rotation steps, each row followed by its count of steps:
The counts run from 0 to 435.
[180 108 165 140  94 170 162 168 169 124  53 149  99 125 117 110 104 153
 103 131  98  83 144 137 109 171 124 129 144 144 140 131 148 116 101 124
 137 146 130 114 139 105 154  99 160 150 152 141 178 135 148 151 105 164
 106 126 106 121  88 151 124 123 140]
71
[146  81 160 114 110 163 157 167 196  97  54 131 119 120 110  93 105 127
 111 103 133  88 148 132  94 162  92 120 142 133 139 128 144 139 118  96
 136 138 117 136 162 125 130  94 163 151 160 122 168 135 151 176  90 143
 110 119 126 148 103 143 125 122 133]
2
[141 105 170 147  97 148 147 121 171 114  70 134 120 155 116 108  96 110
  85 111 137  70 157 138  99 159  86 120 148 123 146 148 154 125  87 120
 140 146 105 114 151 106 137  95 163 169 141 138 192 130 151 168 105 149
 120 129 116 119 124 133 124 169 120]
43
[152  82 149 125 113 167 161 165 185 106  64 132 117 132 119  81  96 120
 105 100 130  80 146 129  94 160  93 132 141 114 148 142 141 137 112 101
 135 151 118 135 177 117 129  96 167 155 145 128 172 144 156 169  87 142
 117 116 133 154 115 136 121 137 136]
0
[176 105 159 135  98 158 155 183 156 116  61 141 115 126 119  97  93 143
  94 138  84  90 149 140  94 166 123 140 145 140 147 122 134 122 108 123
 142 150 145 126 146  96 147  99 176 140 157 121 171 139 156 168  98 146
 102 140 114 136  97 161 132 122 138]
341
[160 115 179 158  98 145 159 124 162 131  68 132 113 147 115  97  86 112
  79 120 116  76 151 141 103 158 106 139 142 133 149 152 147 118  76 132
 141 154 117 114 154 102 136  90 166 156 149 143 179 126 157 152 115 158
 114 130 113 108 124 150 127 165 127]
300
[163 105 161 118 111 155 158 157 173 122  78 120 109 135 128  76  88 115
  99 110 110  90 139 138  93 170  94 150 148 128 141 131 138 132 100 114
 137 152 119 129 164 105 137  98 179 136 165 116 164 131 166 181  91 136
 104 137 138 140 108 168 127 133 133]
345
[149  97 181 130  99 148 153 175 178 111  45 134 122 111 116 118  84 147
 109 127  99  94 169 143  88 164 118 133 133 131 155 101 152 144 104 116
 131 141 122 128 115 117 138  91 152 161 153 128 166 121 150 170  97 135
 111 127 110 140  94 157 133 125 117]
145
[162  92 177 140 101 167 151 166 172 115  51 138 117 133 108 125  88 140
 107 132  95  86 161 148  93 171 116 128 146 137 151 122 149 121  89 100
 130 143 125 122 114 116 152 100 134 172 145 134 179 132 153 162  94 145
 111 109 107 133 101 147 127 124 131]
275
[151 102 188 140 102 148 160 124 169 130  65 126 129 133 130  87  77 118
  94 105 106  90 145 150  99 159  80 153 147 129 150 141 158 126  87 136
 127 152 104 113 149 110 135  98 161 157 152 132 162 115 162 168 112 160
 111 129 136 118 118 153 119 151 107]
420
[153 127 173 136 104 155 153 134 199 113  60 142  86 118 108  95 109 124
 112 110 132  78 139 127 105 170 104 114 139 146 136 140 165 130  92 115
 142 128 101 120 161 109 124  91 171 140 159 136 181 135 141 155 106 150
 102 140 116 113 107 131 113 143 135]
315
[159 103 184 152  96 149 157 142 151 127  62 135 134 135 129  96  72 130
  89 125  83  89 153 152  96 159  95 148 149 129 159 141 155 117  92 139
 126 156 120 107 137  95 145 107 156 162 143 134 166 124 162 160 115 160
 109 130 125 123 116 148 121 149 117]
418
[155  84 152 133  98 161 160 176 161 119  55 131 124 135 131 105  85 140
  94 118 110  87 160 134  92 151 111 141 137 102 159 117 145 141 113 124
 131 165 126 124 145 102 144  94 173 167 138 136 170 127 158 171  91 142
 119 122 110 152  93 157 130 134 120]
138
[162  84 160 138 111 172 159 187 167 106  53 136 128 136 109 101  84 131
 102 127  94  86 155 135  87 159 121 137 137 125 160 130 136 124 101  95
 137 148 134 132 145 110 140  94 150 159 140 133 168 143 160 154  91 137
 112 110 111 149 109 142 126 129 145]
7
[128 106 160 124 100 133 140 149 188  94  56 131 114 129 117 102 102 126
 100 107 138  74 170 128  91 159  92 109 140 115 151 122 162 147 117 119
 144 131 103 123 147 110 126  91 175 162 148 130 187 128 141 179  95 136
 112 149 112 143 106 129 125 149 110]
379
[150  86 161 122 104 166 147 178 188  88  46 140 121 122 106 108 100 140
 116 123 108  87 161 134  89 166 109 115 143 143 146 120 144 130 114  91
 143 132 125 132 143 122 136  97 151 155 153 118 175 142 143 172  89 140
 106 122 116 147  99 135 131 118 132]
4
[150  91 172 134 106 148 158 144 168 106  70 125 138 137 120  69  82 107
  86 108 110  91 145 144  87 153  88 139 144 139 144 147 128 125 100 115
 146 148 126 135 173 109 127  93 171 138 162 114 158 134 160 176 105 150
 107 134 140 130 129 153 130 146 126]
226
[164 115 167 125 110 169 156 143 187 125  60 140  88 132 123  99 104 131
 117 104 128  80 134 130 113 174  90 127 151 134 133 139 168 125  97 118
 128 138  97 116 155 110 146 103 164 156 156 140 184 130 148 168  94 154
 108 126 128 132  96 139 109 137 136]
66
[171 121 164 131 101 166 149 170 186 111  58 152  90 115 110  99 105 146
 115 132 103  78 146 130 100 176 123 124 142 152 145 129 157 122 105 112
 144 125 122 120 144 104 137  99 170 136 155 133 180 145 141 160  98 146
  99 135 111 127  93 133 115 119 145]
328
[168 126 184 135  97 146 156 154 176 118  62 131 108 114 107  92  89 126
 104 132  90  89 149 143  91 173 121 132 138 165 143 123 144 124  89 113
 148 135 128 129 139 106 131  89 167 123 171 117 165 132 152 167 112 139
  93 145 117 110 110 161 133 129 134]
91
[170 116 173 149  95 174 164 156 179 119  46 149  95 124 108 112 104 144
 109 125 112  78 146 132 106 168 128 125 132 133 155 138 160 122  88 114
 134 140 116 115 142 104 136  90 159 157 140 153 181 138 144 138 108 151
 112 122  99 114 101 133 117 142 141]
60
[186 112 171 142 102 165 165 162 159 134  69 134 108 129 121  91  85 132
  97 129  84  88 137 142  97 170 119 150 141 142 144 136 138 116  88 126
 137 160 136 121 154 101 143  95 170 138 157 133 163 130 164 159 108 152
 102 130 121 119 107 167 127 133 142]
83
[142 116 159 125 101 134 140 145 178 101  72 134 113 126 119  82 102 115
  88 113 133  75 153 129  91 162  94 111 149 134 141 134 146 136 114 121
 155 132 116 128 163 103 121  88 190 137 161 119 181 139 146 184 100 139
 103 160 124 126 113 137 134 148 120]
109
[179 116 159 139 104 171 167 180 172 122  59 144  98 120 117  94  95 142
 108 129  98  83 140 126 102 169 130 139 138 137 155 133 147 120 101 121
 138 147 132 119 157  95 133  99 173 138 147 138 169 146 154 148 103 148
 104 133 112 128  98 147 119 128 149]
330
[169  90 165 136 107 175 173 162 172 120  56 146 120 124 130  76  92 136
 103 113  99  90 134 136 102 156 102 149 140 130 152 151 150 121 109 128
 128 158 126 119 173 102 142 104 171 145 144 139 159 135 161 154 104 166
 108 124 133 134 109 146 114 134 135]
203
[164 112 159 125 103 165 166 148 192 119  64 141  91 125 124  85 110 130
 102  99 132  79 133 124 111 167  98 128 143 134 133 145 154 131 109 124
 140 146 113 123 176 108 131  91 184 140 160 135 176 137 145 168  99 155
 110 136 126 125 100 142 113 141 138]
324
[151 111 179 151  89 153 150 142 181 105  49 143 110 127 102 123 106 138
  96 127 128  78 163 135 100 160 122 103 132 143 148 133 157 127  93 115
 145 130 120 117 130 115 135  85 157 162 144 143 185 127 133 150 111 153
 111 129  93 102 103 131 136 146 126]
48
[131 112 162 128 101 139 137 155 190  93  53 136 113 122 113 110  96 127
 105 115 132  73 168 128  85 162 100 106 137 122 157 118 164 146 111 109
 145 122 102 125 137 109 120  93 168 164 146 133 189 130 138 174  97 127
 108 147 107 138 104 125 123 148 115]
380
[162 117 161 147  95 154 154 131 171 120  70 143 103 145 121  93 107 120
  82 112 130  69 141 130 108 164  95 120 150 130 140 156 154 119 100 136
 145 148 110 110 168  92 141  96 182 155 150 143 189 138 146 164 112 165
 111 144 119 112 113 129 120 159 131]
312
[142  95 175 130 104 140 157 144 175 125  65 118 129 134 129  97  76 122
  98 103 116  89 154 145  91 157  88 149 141 114 150 120 155 145  95 125
 123 157 104 129 140 118 137  91 163 165 154 126 166 115 166 180 102 143
 114 128 128 141 109 166 125 146 109]
151
[165 118 163 118 110 161 150 166 191 118  60 137  92 113 117  88  97 131
 121 117 106  84 142 135  95 177 105 133 148 148 139 123 151 133 104 106
 137 129 113 131 151 112 133  95 171 131 168 119 171 137 153 175  96 135
  96 136 129 134  96 150 115 121 139]
337
